[[102  87  73  89 119 112 151 109]
 [100 149 137 111 103 107 144  92]
 [ 49  63  72  31 103 134  87  86]
 [ 91  88 157 115  40  90  65 113]
 [ 90  76 158 108  38 106 146 133]] ⇒ 112

[[ 82  92  61 152 144 113  72]
 [ 82  76  82 112 120  84  91]
 [110 108 117  86  87 103 111]
 [106  98  87  76  83 106 112]
 [ 91  95  86 116 113  95  87]
 [125 162  96 127  85 144  80]
 [119 119 125  72  71 109 118]
 [126 132 155  96  88 125 119]] ⇒ 144

[[138  58  56  94 100 102]
 [ 31  48  59 125 148 100]
 [ 68 137 123 103  42  28]
 [ 95 113  17 108  73  38]
 [133  88  58 161 128  51]] ⇒ 94

[[ 79  69 114  98  39 135]
 [ 72 107 169 125  88  83]
 [ 76  62 102 103  43 136]
 [ 67  50  82 127  65 126]
 [ 79 107 171 109  69  96]
 [ 58  57  91 154 100  98]
 [ 57  59  94 155 102  96]
 [ 81  74 122  94  37 134]
 [ 83  87 141  91  39 127]] ⇒ 98

[[ 99  98 101  95 107 106  98 123 104 100  96  96 103 109]
 [ 98 112  99 100 110 100  98 104 100  97  98 101 101 111]
 [ 85  84  96  93  92  84  98 100 102  91 114 118 110 116]
 [ 91  84 100  93  87 113  99 103  99  93  95 104  96 107]
 [ 92  89  99  96  89 106 103 163  95 101  94 109 101 105]
 [103 108  99 109 110  92 102 102 102  94 117  85  89  93]
 [ 95  80 101  95 106 124 100  69 106  94  98 112 105 106]
 [ 92  92  99  88  84  90  99 105  98 109  98 106 111 113]
 [ 98  98 103  98 103 100  97  93  99  93 100 106 102 110]
 [ 87  78  99  85  85  93 102  96  99  99 106 116 109 118]
 [101 104 100 111  99 101  99  98 101 106 101  95  96  95]] ⇒ 96

[[ 73  79  73  75  66  59  46  43  38  35  39  55  71  89 103]
 [ 53  45  40  47  60  68  81 100 116 123 131 128 124 118 104]
 [117 117 113 114 108 108  97  86  80  77  77  78  88  85  96]
 [141 150 150 149 138 131 121 105  97  89  81  81  80  76  84]
 [105  96  81  79  78  82  86  94 100 104 112 112 112 111 100]
 [ 81  91  97 102 108 120 121 121 123 127 120 115 112 111 101]
 [117 112 109 114  99 105  97  94  84  81  85  85  95 100 103]
 [105 104 105  98  93  91  86  81  77  85  93  91 105 109 119]
 [ 49  54  65  63  84  91  97 105 113 119 116 115 112 111 101]
 [ 53  49  52  55  69  80  94 108 123 139 139 142 131 120 113]] ⇒ 71
---
166 147 146 139 134 132 -> 134
28 25 36 38 40 54 48 -> 54
55 73 29 100 -> 29
111 21 118 42 -> 118
170 154 123 101 64 110 -> 64
104 106 90 95 30 100 -> 30
---
[ 17  76  42 133  56] -> 42

[119  21 149 128] -> 119

[[102 177 109 139]
 [110 154 124 129]] -> 109

[[105  94 120  99]
 [ 96 166 122 128]] -> 96

[[131  74  73  49  62 147 118]
 [ 84 120 109  38  44 120  75]
 [ 58 143 138 111 102  57  57]] -> 44

[[ 96  80  24 105]
 [113  51 100  40]] -> 40

[ 27  91 185 145  50  62] -> 50

[ 38 140  96  34] -> 38

[ 17  56 150 117] -> 56
---
[[ 69 125 101  45  80  70]
 [169  68  73  99 154 173]
 [125  37  53  93 110 112]] --> 112

[[ 87 113  47  67  38]
 [106 136 169 100  49]
 [113  87  48 120  52]] --> 52

[[ 99  99 115 101 114  45]
 [100  97  91 100 109  24]
 [101 101  96 100 160 138]] --> 138

[[ 91  91 116 116 114 111]
 [ 86 103 104  70  83  91]
 [130  78 128 185 106  97]] --> 97

[[ 79  51 139  24 108  49]
 [ 81  48 149  16  92  45]
 [ 91  41 186  18  36  37]] --> 37

[[ 78 120 151  98  73 148 140]
 [153 112 141  55 143  81 123]
 [ 74 170  73  77 107 100 108]] --> 108
---
151 56 16 126
33 75 103 36
112 103 88 53
-> 103

178 165 99 175 99
26 137 43 122 41
-> 122

154 150 88 105 35 53 31
126 117 93 101 82 82 68
130 175 80 109 69 104 36
-> 82

127 66 85 159 69
81 134 85 137 50
87 135 91 73 37
-> 137

37 20 115 101
179 18 63 49
89 122 52 69
-> 63

111 176 47 89
104 81 135 48
-> 135

92 116 80 120 122 112
68 161 19 162 138 144
-> 138
---
53 31 138 89 -> 31
186 64 108 47 115 89 40 -> 115
74 65 32 35 102 -> 32
109 30 106 125 136 61 -> 125
163 71 101 63 97 70 86 -> 97
96 186 140 76 47 64 134 -> 47
93 91 132 87 162 -> 132
104 99 115 100 163 -> 115
16 73 168 136 -> 73
---
63 107 174 89 result: 174, 63

108 82 96 40 139
99 99 100 90 21
114 99 98 62 37
result: 139, 21

148 104 114 49 184
61 68 123 72 86
92 114 112 53 53
result: 184, 49

60 150 99 30 91 138 94 result: 150, 30

130 133 156 30 120 result: 156, 30

112 80 28 150 result: 150, 28

44 149 28 32 143 139 result: 149, 28
---
Q: 87 97 95 121 164
A: 121

Q:
100 100 36 99 94 109
101 98 95 103 108 59
101 100 34 99 98 105
A: 98

Q: 168 46 100 57
A: 100

Q: 114 160 71 133 27
A: 133

Q:
73 84 82 163 85 85
124 112 158 89 67 110
67 101 76 114 108 102
A: 108

Q: 143 67 181 74
A: 181
---
93 118 56 165 59 -> 56, 165

47 131 97 125 152 170 117 -> 125, 170

108 132 68 97 65 124 137
43 144 120 100 96 34 122
43 108 79 133 89 50 130
-> 100, 144

70 142 135 169 81 108 97 -> 169, 169

102 92 45 85 111 138 103
141 86 139 60 182 124 154
130 43 163 68 156 87 130
-> 60, 182

163 148 99 97 39 -> 99, 163

57 142 157 119 26 -> 157, 157

101 97 105 98 115
97 102 94 85 105
99 100 184 104 94
-> 94, 184

118 117 141 130 102 122 91
95 83 109 109 78 153 52
99 30 89 102 115 117 40
-> 109, 153
---
array([[119, 131, 133,  31, 115],
       [ 82, 124, 150,  19, 114],
       [101, 142, 180,  77, 131]]) 180

array([[ 54, 131,  66, 164, 135,  52,  35],
       [ 55,  43, 149,  81, 161,  85, 171]]) 149

array([ 76, 115,  95, 107,  27]) 95

array([ 33,  45,  94,  59, 117]) 94

array([ 95,  83, 161, 113,  81]) 161

array([183,  57, 111, 100,  68, 156,  73]) 111

array([[ 36,  39, 140,  38, 159],
       [ 41,  63, 123,  59, 158]]) 123

array([ 33, 125,  22, 170, 135, 139,  16]) 22

array([181,  76, 112,  71]) 112
---
74 26 41 55 44 108
75 26 39 57 45 108
>> 57

34 62 158 96 78 35
61 57 132 31 60 132
152 139 60 173 135 61
>> 31

165 158 157 100
48 160 166 95
>> 160

84 105 38 118 129 111 164
105 89 75 118 72 110 110
>> 72

107 93 74 141 34
111 91 107 95 115
>> 107

142 55 19 83 162 70
17 112 17 25 115 175
>> 25

35 71 127 96
69 59 90 164
55 150 104 74
>> 59

101 101 162 101 119
99 102 163 103 110
>> 163

92 123 128 135 52 103
118 119 173 126 75 103
74 109 124 137 79 63
>> 126
---
78 154 127 123 146 165 111 -> 123

49 90 41 101 67
66 65 41 113 44
64 69 35 110 47
-> 41

121 133 137 40 159 164 72 -> 40

38 147 171 157 30 -> 171

53 63 69 136 142
96 75 94 138 128
71 47 36 154 160
-> 94

147 147 78 53 168 54 143 -> 53

157 139 113 169 181 -> 113

86 91 39 136 68 -> 39

83 112 93 105 73 57 108
93 125 160 107 26 59 123
66 116 60 106 71 22 108
-> 107

45 51 112 51 97
72 42 135 32 79
131 150 120 26 40
-> 135
---
119   73   41   88   42   48  164
 49  149  169   41  150  169  170
→ 48

 44  152   43   66   29 → 66

122  138  171  136  138  164
 49   41   45   77   82   39
→ 138

139  107   69   33 → 69

149  184  147  115  108  166 → 108

 45  130   87  134  146
 33  101  117  136  147
→ 134

 89  154   83   77   58   89   88
 41  147  159  164  169  144   33
→ 89

102   69   17   62 → 17

107  114   97   19   96   74 → 96
